[[-16  47  34]
 [-58  12 -46]
 [ 54 -11   3]
 [ 26  -4 -17]
 [ 41 -13  -5]
 [ 75 -10  18]]
=>
[[-58  12 -46]
 [ 26  -4 -17]
 [ 75 -10  18]]

[[-35  67  17]
 [  0  -9  29]]
=>
[[ 0 -9 29]]

[[ 26  58]
 [ 19  18]
 [-64   0]
 [-17 -20]
 [-14  -8]
 [ 24  17]
 [ -9 -13]
 [-31 -11]
 [  9  -7]
 [-11  43]
 [ 32  -8]]
=>
[[ 19  18]
 [-17 -20]
 [ 24  17]
 [-31 -11]
 [-11  43]]

[[ 18 -31 -49  11  52  26  48   2   5   9]
 [-35  52  62 -47 -12  -7  26  -4 -33  31]
 [-16  22  14 -22  49  11  -2 -64 -31   5]
 [  7  14  -9  24 -75  18 -11 -32 -33  -2]
 [-10   9  18   3 -83  -7  49  45 -36  -7]
 [ -8  46   4   0 -12  44  -6 -46 -32  43]
 [ 19   2 -24  40 -57  34 -18 -17   4  32]
 [ -1   7 -12  24 -56  36  56  51 -29  36]
 [  0  16  24 -15 -59 -32 -24  32   6 -11]]
=>
[[-35  52  62 -47 -12  -7  26  -4 -33  31]
 [  7  14  -9  24 -75  18 -11 -32 -33  -2]
 [ -8  46   4   0 -12  44  -6 -46 -32  43]
 [ -1   7 -12  24 -56  36  56  51 -29  36]]

[[ 46 -25  55 -30 -40  -2  16  16  27  56  59  12  44]
 [ 62 -11  37 -29 -27 -22  -3 -10  40  59  68   6  38]
 [-27 -42  58  -8 -10  49  26  60 -28 -64  -5  13  21]
 [-18 -45  69 -16 -29  48  37  64 -19 -28  10  15  31]]
=>
[[ 62 -11  37 -29 -27 -22  -3 -10  40  59  68   6  38]
 [-18 -45  69 -16 -29  48  37  64 -19 -28  10  15  31]]

[[ -1  32  55  52  43 -51 -36 -34]
 [-55 -59 -37  45 -57 -50  49  46]
 [-59 -69 -63 -24  -7 -47  66  54]
 [-54 -59 -54  64   2 -49  61  44]
 [-39 -50 -48  12  60 -52  58  52]
 [ 61  59  56  48  47  31 -54 -57]
 [-59 -53 -49 -41 -45  41  60  48]
 [-20 -27 -40 -49 -64  62  45  48]
 [-26 -17 -42 -57 -56  53  50  57]
 [-58 -49 -54   6  33 -61  55  76]
 [ 66  44  56  50  49 -26 -59 -45]]
=>
[[-55 -59 -37  45 -57 -50  49  46]
 [-54 -59 -54  64   2 -49  61  44]
 [ 61  59  56  48  47  31 -54 -57]
 [-20 -27 -40 -49 -64  62  45  48]
 [-58 -49 -54   6  33 -61  55  76]]

[[-28  52  14  11  32  -4  66 -33  -8 -26  53]
 [ 61  63 -73  -3  -9  22  70  -6 -63 -46  -3]
 [-50  44  19 -64   5   1 -43  57 -60  38  46]
 [ 62  56 -53 -24  49 -40  38 -11   0  12  56]
 [ 46  37 -12  22 -71 -13 -13 -72 -62  -1  31]
 [ 35  -2  53 -47 -64  72   9 -60  76 -38  62]
 [ 22  36 -44 -26  27 -73 -36 -59 -19  27 -49]]
=>
[[ 61  63 -73  -3  -9  22  70  -6 -63 -46  -3]
 [ 62  56 -53 -24  49 -40  38 -11   0  12  56]
 [ 35  -2  53 -47 -64  72   9 -60  76 -38  62]]

[[-27 -58 -35 -30 -24  -2]
 [-67  88   0  35  30   9]
 [-57   5 -17  -2  19  14]
 [-17 -37 -60 -21 -35 -19]
 [-57   5  -9  -2  30  14]]
=>
[[-67  88   0  35  30   9]
 [-17 -37 -60 -21 -35 -19]]

[[ 56  33  -4]
 [-30  -2 -70]]
=>
[[-30  -2 -70]]
